In the data rows, zero lies at 4.5, halfway between 4 and 5.
Some points:
[5. 5. 5. 6. 7. 3. 4. 6. 7. 9. 5. 3. 4. 5. 4. 4. 4. 4. 3. 5. 6. 0. 6. 4. 3. 4.
 3. 5. 3. 4. 4. 5.]
[5. 8. 5. 6. 3. 6. 1. 3. 5. 8. 2. 5. 4. 4. 3. 4. 3. 5. 4. 6. 5. 5. 4. 3. 3. 2.
 4. 3. 2. 4. 5. 4.]
[3. 4. 4. 3. 4. 6. 4. 4. 4. 4. 4. 2. 1. 3. 4. 3. 3. 3. 3. 1. 4. 4. 2. 7. 4. 3.
 4. 4. 3. 4. 4. 4.]
[3. 3. 4. 4. 4. 3. 4. 3. 6. 3. 5. 7. 9. 4. 4. 3. 4. 4. 4. 4. 4. 4. 4. 5. 4. 3.
 3. 4. 4. 4. 4. 3.]
[3. 4. 8. 3. 5. 5. 7. 5. 7. 4. 2. 4. 4. 5. 5. 4. 3. 4. 5. 7. 4. 8. 2. 3. 5. 5.
 3. 5. 3. 1. 4. 5.]
[4. 4. 4. 4. 5. 4. 5. 4. 3. 2. 7. 8. 1. 6. 4. 4. 4. 5. 3. 5. 4. 6. 9. 6. 5. 4.
 4. 4. 3. 4. 5. 4.]
[4. 3. 7. 7. 5. 5. 3. 6. 4. 5. 4. 2. 4. 5. 5. 3. 4. 5. 3. 7. 6. 8. 6. 6. 5. 4.
 4. 4. 5. 4. 2. 1.]
[2. 5. 3. 7. 3. 5. 8. 3. 4. 4. 4. 4. 4. 6. 1. 3. 5. 4. 9. 5. 6. 2. 4. 4. 6. 5.
 3. 4. 7. 7. 7. 3.]
[3. 4. 4. 4. 6. 4. 6. 5. 8. 7. 8. 1. 3. 4. 5. 4. 4. 5. 5. 5. 4. 4. 4. 5. 5. 4.
 5. 3. 4. 4. 4. 5.]
[6. 8. 4. 6. 9. 7. 5. 3. 4. 3. 5. 5. 5. 5. 5. 2. 1. 5. 4. 7. 2. 4. 5. 4. 8. 6.
 4. 6. 5. 5. 4. 4.]
[6. 5. 4. 6. 4. 4. 5. 4. 2. 4. 1. 2. 4. 4. 2. 4. 3. 3. 3. 4. 5. 7. 7. 7. 3. 4.
 3. 4. 5. 4. 3. 4.]
[7. 5. 6. 3. 2. 4. 5. 6. 5. 1. 4. 4. 3. 5. 5. 1. 4. 4. 4. 4. 0. 5. 6. 0. 4. 3.
 3. 4. 4. 4. 5. 8.]
[4. 9. 5. 6. 5. 4. 8. 6. 7. 4. 3. 5. 5. 4. 4. 5. 6. 6. 3. 3. 5. 6. 6. 2. 3. 5.
 5. 4. 5. 3. 4. 3.]
[6. 5. 2. 5. 4. 4. 2. 7. 5. 4. 5. 5. 4. 5. 4. 4. 2. 4. 4. 4. 7. 6. 2. 5. 4. 3.
 3. 6. 7. 8. 4. 7.]
[8. 3. 6. 6. 4. 3. 6. 6. 8. 2. 5. 5. 5. 4. 3. 5. 5. 3. 6. 4. 6. 7. 5. 3. 4. 6.
 6. 6. 4. 7. 4. 3.]
[5. 4. 5. 6. 3. 3. 6. 4. 4. 9. 2. 4. 4. 4. 7. 4. 4. 5. 5. 5. 3. 8. 6. 3. 4. 3.
 4. 4. 6. 4. 5. 5.]
[3. 8. 5. 2. 4. 8. 3. 6. 9. 3. 3. 4. 4. 4. 4. 5. 5. 5. 5. 4. 6. 6. 5. 3. 4. 5.
 4. 5. 6. 2. 4. 5.]
[5. 5. 7. 5. 4. 9. 8. 2. 3. 4. 5. 5. 5. 5. 4. 3. 6. 3. 1. 3. 5. 3. 2. 5. 4. 2.
 7. 6. 6. 7. 6. 5.]
[4. 6. 5. 7. 6. 3. 7. 6. 7. 7. 3. 5. 4. 4. 4. 5. 4. 3. 3. 3. 4. 7. 4. 2. 3. 5.
 4. 7. 4. 7. 6. 4.]
[5. 4. 3. 3. 4. 5. 7. 4. 4. 5. 7. 7. 9. 2. 4. 5. 5. 5. 4. 4. 4. 5. 8. 7. 6. 5.
 5. 4. 3. 4. 5. 6.]
[3. 2. 2. 2. 3. 5. 4. 6. 6. 5. 4. 3. 9. 9. 5. 3. 3. 4. 4. 3. 4. 4. 4. 6. 3. 4.
 5. 4. 4. 4. 4. 4.]
[4. 5. 4. 4. 4. 3. 5. 7. 3. 4. 6. 7. 1. 5. 3. 4. 4. 4. 3. 4. 3. 4. 2. 8. 2. 5.
 3. 5. 5. 3. 2. 3.]
[1. 3. 7. 3. 5. 6. 4. 7. 3. 3. 4. 4. 5. 5. 6. 6. 4. 5. 5. 6. 6. 3. 6. 3. 3. 5.
 2. 6. 7. 7. 6. 5.]
[4. 4. 3. 3. 4. 2. 4. 7. 2. 7. 3. 7. 8. 1. 3. 4. 5. 3. 5. 4. 3. 3. 4. 6. 3. 5.
 4. 5. 5. 3. 2. 3.]
[3. 4. 3. 4. 5. 3. 5. 2. 3. 8. 8. 4. 2. 4. 3. 5. 4. 4. 5. 4. 4. 8. 4. 4. 4. 5.
 4. 4. 6. 3. 5. 4.]
[4. 4. 3. 9. 5. 4. 3. 4. 3. 2. 4. 4. 4. 5. 8. 6. 7. 7. 6. 2. 4. 3. 4. 3. 5. 2.
 7. 7. 5. 0. 2. 4.]
[3. 3. 5. 3. 4. 5. 1. 3. 6. 5. 7. 8. 1. 5. 5. 3. 4. 5. 5. 6. 4. 7. 6. 6. 4. 4.
 4. 4. 4. 5. 4. 3.]
[5. 2. 2. 5. 5. 3. 5. 5. 6. 1. 3. 3. 3. 4. 4. 5. 5. 6. 2. 7. 5. 4. 2. 3. 3. 5.
 7. 2. 2. 5. 6. 5.]
[7. 5. 4. 6. 3. 6. 2. 5. 6. 6. 3. 3. 5. 4. 4. 4. 5. 5. 5. 6. 7. 5. 7. 6. 6. 3.
 5. 3. 1. 5. 4. 4.]
[6. 4. 5. 4. 1. 6. 6. 6. 2. 5. 5. 4. 4. 5. 5. 4. 4. 9. 5. 6. 6. 1. 5. 3. 5. 4.
 4. 5. 7. 5. 5. 4.]
[3. 4. 4. 4. 4. 3. 3. 4. 7. 2. 5. 6. 7. 0. 3. 4. 4. 3. 5. 5. 3. 3. 4. 7. 5. 4.
 3. 4. 5. 3. 4. 3.]
[3. 3. 3. 5. 3. 3. 4. 2. 3. 4. 8. 6. 9. 8. 3. 4. 4. 4. 2. 4. 4. 5. 3. 1. 5. 4.
 4. 3. 3. 3. 2. 3.]
[4. 5. 4. 5. 3. 6. 2. 6. 4. 5. 8. 1. 4. 2. 3. 6. 5. 3. 5. 4. 0. 5. 6. 4. 4. 3.
 4. 3. 4. 5. 6. 3.]
[7. 3. 3. 5. 9. 6. 2. 4. 5. 4. 4. 4. 5. 4. 7. 2. 5. 6. 4. 4. 2. 5. 5. 5. 4. 6.
 9. 3. 9. 5. 7. 2.]
[6. 4. 4. 5. 4. 3. 4. 6. 4. 4. 5. 5. 5. 3. 4. 4. 4. 5. 3. 7. 6. 4. 3. 4. 4. 2.
 4. 6. 5. 5. 5. 8.]
[3. 2. 5. 4. 3. 4. 6. 2. 4. 4. 3. 4. 4. 4. 3. 5. 9. 4. 3. 9. 4. 3. 4. 5. 3. 3.
 6. 6. 7. 5. 6. 6.]
[3. 4. 5. 4. 7. 3. 5. 6. 0. 4. 4. 5. 4. 5. 5. 3. 5. 3. 4. 6. 7. 3. 3. 1. 5. 6.
 5. 0. 5. 7. 2. 6.]
[2. 2. 4. 2. 4. 5. 4. 3. 4. 6. 3. 7. 4. 1. 5. 3. 4. 4. 4. 2. 4. 4. 3. 3. 6. 4.
 5. 4. 4. 4. 4. 3.]
[5. 5. 5. 5. 4. 5. 6. 5. 6. 6. 9. 5. 2. 4. 5. 5. 4. 5. 3. 3. 6. 4. 2. 6. 4. 5.
 5. 4. 4. 3. 3. 3.]
[4. 4. 5. 3. 5. 4. 5. 3. 4. 3. 6. 0. 4. 3. 5. 3. 4. 3. 4. 3. 6. 4. 8. 6. 5. 4.
 4. 5. 3. 3. 4. 4.]
[7. 1. 4. 7. 7. 8. 1. 4. 4. 5. 3. 5. 4. 7. 2. 7. 8. 6. 6. 3. 3. 4. 4. 4. 4. 7.
 3. 6. 4. 5. 4. 3.]
[2. 7. 5. 9. 2. 2. 3. 4. 5. 4. 4. 5. 5. 7. 9. 7. 6. 2. 4. 4. 3. 4. 4. 7. 8. 5.
 3. 4. 5. 6. 7. 7.]
[5. 5. 4. 3. 5. 8. 8. 2. 4. 4. 4. 4. 5. 3. 6. 9. 5. 8. 4. 6. 2. 4. 3. 5. 5. 6.
 1. 2. 6. 7. 2. 5.]
[1. 9. 4. 3. 4. 1. 2. 4. 4. 4. 3. 3. 4. 7. 3. 5. 9. 7. 3. 4. 4. 4. 3. 7. 7. 7.
 7. 6. 3. 6. 5. 4.]
[3. 5. 9. 8. 6. 4. 3. 3. 4. 4. 5. 6. 6. 5. 3. 5. 2. 8. 8. 3. 3. 4. 4. 6. 1. 5.
 8. 2. 4. 4. 6. 9.]
[5. 6. 3. 4. 2. 3. 6. 1. 3. 4. 4. 4. 4. 3. 7. 7. 0. 5. 6. 8. 4. 3. 5. 4. 2. 7.
 7. 8. 4. 6. 5. 2.]
[7. 7. 5. 2. 5. 6. 5. 3. 4. 5. 5. 5. 4. 6. 7. 4. 7. 1. 9. 7. 2. 3. 4. 5. 3. 3.
 7. 5. 5. 6. 1. 3.]
[6. 5. 3. 2. 3. 6. 3. 2. 6. 3. 4. 5. 4. 5. 4. 5. 4. 2. 4. 3. 7. 6. 5. 2. 4. 5.
 5. 2. 7. 3. 4. 9.]
[9. 5. 9. 0. 5. 0. 2. 3. 4. 4. 4. 3. 5. 7. 4. 8. 4. 6. 4. 2. 4. 3. 3. 5. 9. 4.
 5. 4. 6. 5. 8. 1.]
[3. 3. 4. 4. 4. 7. 5. 8. 3. 4. 5. 4. 5. 4. 3. 9. 3. 4. 5. 6. 7. 7. 4. 3. 8. 3.
 8. 6. 4. 6. 5. 6.]
[6. 4. 2. 4. 9. 5. 4. 2. 4. 4. 4. 4. 5. 6. 4. 6. 5. 5. 6. 6. 2. 3. 5. 5. 5. 4.
 3. 8. 4. 3. 4. 8.]
[3. 4. 6. 4. 6. 4. 4. 3. 3. 7. 5. 3. 4. 4. 5. 4. 5. 4. 4. 2. 7. 6. 9. 3. 3. 4.
 4. 4. 4. 6. 3. 5.]
[4. 3. 7. 7. 2. 4. 3. 4. 4. 4. 4. 4. 5. 4. 6. 2. 6. 6. 4. 3. 4. 4. 4. 5. 7. 9.
 5. 7. 4. 5. 3. 8.]
[4. 4. 3. 3. 4. 5. 7. 9. 4. 7. 3. 8. 2. 5. 4. 5. 4. 4. 4. 3. 2. 3. 6. 7. 6. 5.
 6. 3. 4. 3. 4. 5.]
[5. 5. 4. 4. 6. 5. 6. 7. 2. 4. 6. 4. 6. 2. 5. 2. 7. 6. 6. 5. 7. 8. 1. 5. 5. 4.
 4. 5. 3. 5. 7. 5.]
[3. 2. 4. 5. 4. 4. 5. 5. 7. 4. 3. 9. 3. 3. 4. 4. 4. 4. 4. 4. 4. 3. 6. 5. 7. 3.
 4. 4. 3. 5. 4. 3.]
[5. 5. 2. 3. 5. 3. 5. 5. 5. 3. 3. 5. 4. 4. 7. 3. 5. 6. 6. 2. 6. 5. 3. 4. 2. 3.
 3. 4. 1. 8. 7. 5.]
[5. 5. 5. 4. 5. 7. 3. 6. 1. 5. 6. 5. 5. 5. 6. 5. 5. 1. 4. 6. 7. 2. 4. 3. 3. 7.
 3. 4. 3. 2. 9. 3.]
[9. 4. 4. 5. 3. 3. 7. 3. 6. 3. 4. 5. 4. 5. 5. 5. 5. 4. 5. 5. 8. 5. 4. 5. 4. 5.
 4. 3. 6. 2. 5. 6.]
There is one direction along which these points spread out most. Take the direction at right angles to it along which they spread out most. Then take the direction at right angles to both along which they spread out most. Go by this last direction. Where along it does each point below lie, from 0 to 99? The average is 50, and the first point in the table lies past the average. One standard deviation of the points above along it is 16.
[3. 4. 4. 4. 4. 3. 3. 4. 7. 2. 5. 6. 7. 0. 3. 4. 4. 3. 5. 5. 3. 3. 4. 7. 5. 4.
 3. 4. 5. 3. 4. 3.] 37
[4. 3. 7. 7. 2. 4. 3. 4. 4. 4. 4. 4. 5. 4. 6. 2. 6. 6. 4. 3. 4. 4. 4. 5. 7. 9.
 5. 7. 4. 5. 3. 8.] 58
[1. 3. 7. 3. 5. 6. 4. 7. 3. 3. 4. 4. 5. 5. 6. 6. 4. 5. 5. 6. 6. 3. 6. 3. 3. 5.
 2. 6. 7. 7. 6. 5.] 31
[4. 3. 7. 7. 5. 5. 3. 6. 4. 5. 4. 2. 4. 5. 5. 3. 4. 5. 3. 7. 6. 8. 6. 6. 5. 4.
 4. 4. 5. 4. 2. 1.] 78
[5. 2. 2. 5. 5. 3. 5. 5. 6. 1. 3. 3. 3. 4. 4. 5. 5. 6. 2. 7. 5. 4. 2. 3. 3. 5.
 7. 2. 2. 5. 6. 5.] 39
[9. 5. 9. 0. 5. 0. 2. 3. 4. 4. 4. 3. 5. 7. 4. 8. 4. 6. 4. 2. 4. 3. 3. 5. 9. 4.
 5. 4. 6. 5. 8. 1.] 70
[3. 4. 4. 3. 4. 6. 4. 4. 4. 4. 4. 2. 1. 3. 4. 3. 3. 3. 3. 1. 4. 4. 2. 7. 4. 3.
 4. 4. 3. 4. 4. 4.] 52
[3. 3. 3. 5. 3. 3. 4. 2. 3. 4. 8. 6. 9. 8. 3. 4. 4. 4. 2. 4. 4. 5. 3. 1. 5. 4.
 4. 3. 3. 3. 2. 3.] 32
[6. 8. 4. 6. 9. 7. 5. 3. 4. 3. 5. 5. 5. 5. 5. 2. 1. 5. 4. 7. 2. 4. 5. 4. 8. 6.
 4. 6. 5. 5. 4. 4.] 62
[4. 4. 4. 4. 5. 4. 5. 4. 3. 2. 7. 8. 1. 6. 4. 4. 4. 5. 3. 5. 4. 6. 9. 6. 5. 4.
 4. 4. 3. 4. 5. 4.] 53
[8. 3. 6. 6. 4. 3. 6. 6. 8. 2. 5. 5. 5. 4. 3. 5. 5. 3. 6. 4. 6. 7. 5. 3. 4. 6.
 6. 6. 4. 7. 4. 3.] 55
[5. 8. 5. 6. 3. 6. 1. 3. 5. 8. 2. 5. 4. 4. 3. 4. 3. 5. 4. 6. 5. 5. 4. 3. 3. 2.
 4. 3. 2. 4. 5. 4.] 75
[5. 5. 4. 4. 6. 5. 6. 7. 2. 4. 6. 4. 6. 2. 5. 2. 7. 6. 6. 5. 7. 8. 1. 5. 5. 4.
 4. 5. 3. 5. 7. 5.] 32
[1. 9. 4. 3. 4. 1. 2. 4. 4. 4. 3. 3. 4. 7. 3. 5. 9. 7. 3. 4. 4. 4. 3. 7. 7. 7.
 7. 6. 3. 6. 5. 4.] 68
